[[127 133 120 128 127 141]
 [140 135 126 130 132 129]
 [122 130 137 136 113 128]
 [118 134 136 127 126 125]
 [121 113 125 138 155 139]
 [135 124 119 125 133 134]
 [125 131 128 124 132 128]
 [130 127 124 126 132 132]
 [139 117 132 119 145 127]]
Give the first entry in reading order.
127
The smallest entry in the last row: 117
Give the last entry, reading row by row.
127
Give the entry directly below the largest entry.
133
The 4th-last entry, reading row by row is 132
The smallest entry in the first column: 118
The 2nd-last entry, reading row by row: 145
Give the 2nd entry on the main diagonal.
135
Give the third entry from the end, reading row by row.
119
Give the entry in the bottom-left corner.
139
The largest entry in the first column -> 140
The entry just right of the largest entry is 139
The smallest entry in the last column is 125
The third entry on the diagonal from the top-right corner -> 136
Give the entry just left of 138.
125
Give the 2nd entry, reading row by row.
133
Give the 3rd largest entry.
141
Give the top entry of the column that holds the largest entry.
127

grid =
[[151, 140, 136, 150, 125, 107, 120, 151, 122, 110, 127],
 [144, 117, 127, 123, 105, 108, 151, 109, 119, 145, 113],
 [147, 123, 113, 106, 128, 110, 142, 128, 113, 149, 119],
 [116, 138, 111, 121, 125, 148, 149, 142, 129, 118, 113],
 [142, 126, 107, 140, 128, 121, 111, 113, 139, 142, 105],
 [148, 123, 126, 126, 126, 105, 152, 142, 114, 147, 149],
 [141, 115, 146, 120, 129, 112, 133, 138, 122, 111, 107],
 [114, 144, 108, 141, 120, 151, 116, 140, 124, 112, 138],
 [144, 110, 116, 131, 125, 118, 123, 145, 150, 123, 133],
 [114, 122, 118, 138, 123, 106, 120, 104, 119, 116, 110],
 [147, 145, 151, 139, 117, 104, 151, 120, 128, 136, 135],
 [137, 111, 110, 122, 121, 122, 110, 106, 134, 124, 141],
 [133, 139, 117, 134, 127, 105, 139, 141, 146, 115, 115],
 [148, 109, 141, 143, 135, 117, 106, 152, 111, 117, 119],
 [134, 131, 134, 110, 144, 150, 109, 144, 126, 140, 133]]
Counting starts at 0.
What is the entry at row 1, column 0?
A: 144
What is the bottom-left entry?
A: 134
What is the entry at row 2, column 0?
A: 147
The entry at row 0, column 1: 140
The entry in the top-left corner: 151
What is the entry in the top-right corner?
A: 127
What is the entry just left of the centre entry?
A: 120
What is the entry at row 2, column 2?
A: 113
What is the bottom-right entry?
A: 133
The entry at row 1, column 2 is 127
What is the entry at row 0, column 2?
A: 136
The entry in row 1 and column 1: 117
The centre entry -> 151
What is the entry at row 2, column 1?
A: 123

M =
[[106 151 127 132 104]
 [118 130 109 125 119]
 [147 107 146 109 124]
 [127 136 123 132 127]
 [130 147 152 119 147]
 [130 110 124 138 150]
 [142 105 119 111 133]
 [113 139 131 141 124]
 [137 119 148 120 117]
 [146 104 127 117 106]]
Find the entry directly above 152.
A: 123
The entry just right of 125 is 119
Find the bottom-left entry.
A: 146
Find the entry in the top-left corner.
A: 106
The entry just left of 110 -> 130
The entry just left of 136: 127
Find the second-last entry, reading row by row.
A: 117
The first entry on the diagonal from the top-right corner: 104
Find the entry directly below 107.
A: 136
Find the last entry, reading row by row.
A: 106
Find the 3rd entry, reading row by row.
A: 127
The entry just right of 113 -> 139
The first entry of the largest entry's row -> 130
Find the third entry on the main diagonal.
A: 146
Find the largest entry in the first column.
A: 147
The smallest entry in the last row: 104
The 4th entry, reading row by row is 132
Find the maximum.
A: 152

B =
[[125 130 134 114 144 145 123 141 130 110 111 149]
 [120 121 126 136 118 131 128 144 149  99 129 126]
 [100 142 142 131 148 109 151 109 152 130 134 130]
 [143 141 146 137 129 136 125 107 141 141 140 112]
 [140 131 122 123 137 132 149 118 128 106 145 100]
 [126 112 145 110 138 140 121 130 126 138 118 138]
 [116 123 103 126 125 157 122 121 148 117 144 148]
 [121 121 133 112 126 125 125 135 133 136 153 120]
 [111 146 109 138 139 111 119 141 157 150 104 130]]
Counting starts at 0.
The entry in the bottom-left corner is 111
The entry at row 0, column 1 is 130
What is the entry just left of 117? 148
What is the entry in row 2 and column 0? 100
The bottom-right entry is 130
What is the entry in row 0 and column 0? 125
What is the entry in row 2 and column 2? 142
The minimum: 99
What is the entry at row 1, column 0? 120
The entry in row 2 and column 1 is 142
What is the entry in the top-right corner? 149
The entry in row 0 and column 2: 134
The entry in row 1 and column 2 -> 126
What is the entry in row 1 and column 1? 121
The entry directly below the smallest entry -> 130
The top entry of the column that holds the smallest entry -> 110

data =
[[140 131 110 125]
 [119 115 134 141]
 [142 129 130 117]
 [115 141 118 112]
 [130 132 134 111]
 [130 140 135 122]
 [144 142 111 129]
 [137 128 136 147]
 [134 144 117 141]
 [135 111 136 126]
 [141 121 109 133]
 [106 119 129 120]]
Which number is the smallest entry in the last row?
Answer: 106
The second entry, reading row by row: 131
The largest entry in the last column: 147
The largest entry in the first row -> 140
The 2nd smallest entry is 109
The 1st entry on the diagonal from the top-right corner is 125
The last entry, reading row by row: 120
Which number is the 3rd entry, reading row by row?
Answer: 110
Which number is the first entry of the largest entry's row?
Answer: 137
Which number is the entry just right of the smallest entry?
Answer: 119
Which number is the entry just left of the largest entry?
Answer: 136
The entry directly above the largest entry -> 129
Which number is the entry directly below the largest entry?
Answer: 141
Which number is the 3rd entry on the diagonal from the top-right corner?
Answer: 129
